Here are some points, each followed by its number:
[-0.367 -0.105  1.326  0.599  0.127  0.157 -0.226 -0.810 -1.198  0.132 -1.090  0.735  0.693 -1.181
 -0.366 -0.677  1.880 -0.714  0.811 -1.854 -0.022  1.023  1.076] 0
[ 2.169  0.023  0.147 -2.832 -2.662  0.216  2.283  0.261  3.807  1.500  3.393 -1.354 -3.331  0.017
  1.636  4.086 -2.234  0.883 -1.262 -0.178 -0.922 -0.663 -0.851] 1
[-0.055 -0.485 -0.302 -0.074  0.146 -0.367 -0.314 -1.532 -0.577  0.041 -1.309  0.637  0.801 -1.603
 -2.029 -1.019  1.229 -1.303  0.592 -0.793  0.345  0.655  0.282] 2
[-1.003 -1.108  0.618  0.735  0.593  0.297 -0.625  0.868 -0.560 -0.790 -0.872  0.392  1.597 -0.652
 -1.444 -0.855  0.031  1.557  1.368  0.437  1.007 -0.633 -2.129] 3
[-0.897  0.073  1.383 -0.286 -0.742 -0.527 -0.588 -0.320  0.339  1.938  0.145 -0.961 -0.589 -0.014
  0.326 -0.605  0.213  0.105  0.940 -1.293 -2.112  1.735  1.283] 4
[-1.012 -0.208 -0.801 -1.023 -0.534 -2.140 -0.645  1.198 -0.095  0.102  0.328 -0.188 -0.553 -0.587
  0.055 -0.709 -0.244  0.581 -0.342 -0.267 -1.982  1.644  0.004] 5
[-0.106 -1.435  0.123  0.218 -0.670 -0.385 -0.751  0.152 -0.764 -1.006 -1.394  0.429  0.986 -1.016
 -1.670 -0.364  1.487 -1.149  0.282 -0.485  0.722 -0.683 -0.475] 6
[-0.673 -2.005  1.100  0.907  0.623 -0.387 -1.035  0.013 -0.779  0.054 -1.020  0.603  2.125 -1.495
 -0.873 -0.912  0.825  0.388  2.895 -0.259  1.268 -0.062 -0.258] 7
[ 0.868  0.692  0.038 -1.075 -0.358  0.016  0.570 -4.125 -0.848  0.751  0.279 -1.179 -0.622 -0.458
  0.883  0.113  0.859 -1.688 -1.640 -1.188 -0.004  0.851  2.849] 8
[-0.646 -0.112 -0.564  0.348 -0.040 -0.076 -1.121 -0.107 -1.170 -0.348 -0.980  1.415  0.610 -0.580
 -0.661 -0.380  1.191 -0.864  0.143 -0.687  0.479 -0.255  0.164] 9
[-0.014  0.140  1.170  1.064  0.720  0.942  0.844 -1.449 -1.167  0.250 -0.987  0.161  0.090  1.117
 -0.245 -0.612  0.232 -0.834  1.009 -0.090  1.298 -0.741  0.742] 10
[ 0.141  0.466 -1.124 -1.880 -0.622 -0.284  0.923 -1.047 -0.471  1.843  1.792 -1.210 -1.753 -0.562
  2.075 -0.151 -1.118  0.077 -1.873  0.215 -2.062  1.345  0.889] 11
New points follow, each followed by the numbers of its three nearest points above by angle, nearest first.
[-1.434  0.260 -0.243  0.308  0.644 -0.369 -1.058  0.653  0.933 -0.698  0.317 -0.751  0.043  0.224
  0.033 -0.453 -1.314  4.152  1.105  0.281 -1.436 -1.471 -0.641] : 3 5 7
[-1.405 -1.620  0.448  0.104  0.505  0.129 -1.953  0.053 -0.629 -0.100 -0.672  1.834  2.014 -2.474
 -0.363 -0.831  1.501  0.626  1.958 -1.410  0.007  0.991 -0.818] : 7 9 0
[ 0.067 -0.003 -0.463  1.476  0.389  1.215 -0.082  0.890  1.040 -0.173 -0.424 -0.592  1.384  0.331
 -1.534 -0.428  0.339 -0.229 -0.208  1.395  0.699  0.948 -0.654] : 3 6 7
[ 0.154  0.127 -1.158 -1.786 -1.888 -1.087  0.439 -2.047 -0.583  0.427  0.948 -0.299 -1.957 -0.912
  1.515 -0.080 -0.519 -1.045 -1.309 -2.817 -1.031  2.205  0.912] : 11 8 4
[-1.094  2.083 -0.709  0.029  1.109 -0.688 -1.284  0.284  1.170 -1.338 -0.050  0.106  0.473  0.252
  0.611 -0.546 -0.669  1.656  0.365  0.082 -0.878 -0.236 -0.141] : 5 3 4
[ 2.602 -1.935  1.015 -0.619 -2.506  1.883  0.313  0.205  2.196  1.751  1.162  1.070 -0.095 -1.416
  0.346  3.512 -0.025 -1.255 -0.245 -0.849  0.623  0.333 -2.480] : 1 11 6
[ 2.138  1.291 -0.566  0.349 -0.040  1.581  2.160  0.035  0.882  0.152  1.647 -2.434 -0.744  2.589
  1.740  1.112 -1.477 -0.483 -1.102  0.706 -0.434 -0.361  0.260] : 1 11 8
[-0.152  0.620 -1.002  0.506  0.263  1.184 -0.238  0.354  0.477 -0.687 -0.223 -0.441 -0.034  0.485
 -0.043 -0.628 -0.144  0.356 -0.465  1.023  0.186  0.047  0.102] : 3 10 11
[-0.766  0.296 -0.655  1.597  0.254  1.116 -0.333  0.313  0.625 -1.206 -0.383 -0.227  0.540  0.850
 -0.833  0.101  0.483  0.069  0.254  1.674  0.231 -3.176 -1.273] : 3 6 10
[-0.688 -0.195  0.211  0.034  0.828  0.567  0.403  0.464 -0.884  0.757 -0.111 -0.511  0.319 -0.075
  0.247 -1.261 -0.189 -0.040  0.290 -0.337 -0.294 -0.023  1.409] : 4 10 0
[ 1.623  0.342 -0.218  0.356 -0.310  0.543  1.416 -0.130 -0.966 -0.066  0.258 -0.461 -0.543  0.517
  0.242  0.512 -0.322 -2.528 -1.156  0.521  0.365 -0.745  0.146] : 8 10 1
[ 0.142  1.054  0.078 -0.673 -1.021 -3.331  0.156 -0.659  0.259 -0.361 -0.791 -0.430 -0.880 -0.336
  0.028 -0.636 -0.282  0.273 -0.166 -1.178 -1.631  0.670  1.128] : 5 4 11
[-0.777 -0.157  0.062 -0.247 -0.403 -1.510 -1.699 -0.178 -0.656 -1.623 -0.876  0.439  0.674 -1.519
 -0.360 -0.913  1.120  0.716  1.624 -0.104  0.578  0.189 -0.449] : 7 6 9
[ 1.424  0.417 -2.218  0.227  0.009  1.998  1.457  0.328  0.692 -0.575  0.907 -0.840 -0.769  2.002
  0.734  1.110 -0.860 -0.663 -2.042  0.413  0.305 -2.584 -0.369] : 1 11 8
[-1.282  1.481  0.991  0.731  0.460 -0.711  0.447 -0.160 -0.296  0.703  0.098 -0.499 -0.140  0.936
  0.049 -0.363  0.452 -0.145 -0.061 -0.315 -0.951  1.037  1.035] : 4 0 8
[-0.762 -0.899  1.017  0.145 -0.164 -0.248  0.107  0.520 -0.642 -0.055 -0.387 -0.462 -0.063 -0.150
 -0.231 -0.758 -0.022 -0.087  0.898 -0.461 -0.190  0.644 -0.155] : 7 0 4
[-1.245 -0.506 -0.810  0.074  0.957 -1.482 -0.027  0.719  1.351 -0.326  0.446 -0.562  0.085  0.079
  0.735 -0.824 -1.191  2.853  1.479  0.331 -0.933 -0.280  0.340] : 5 3 4
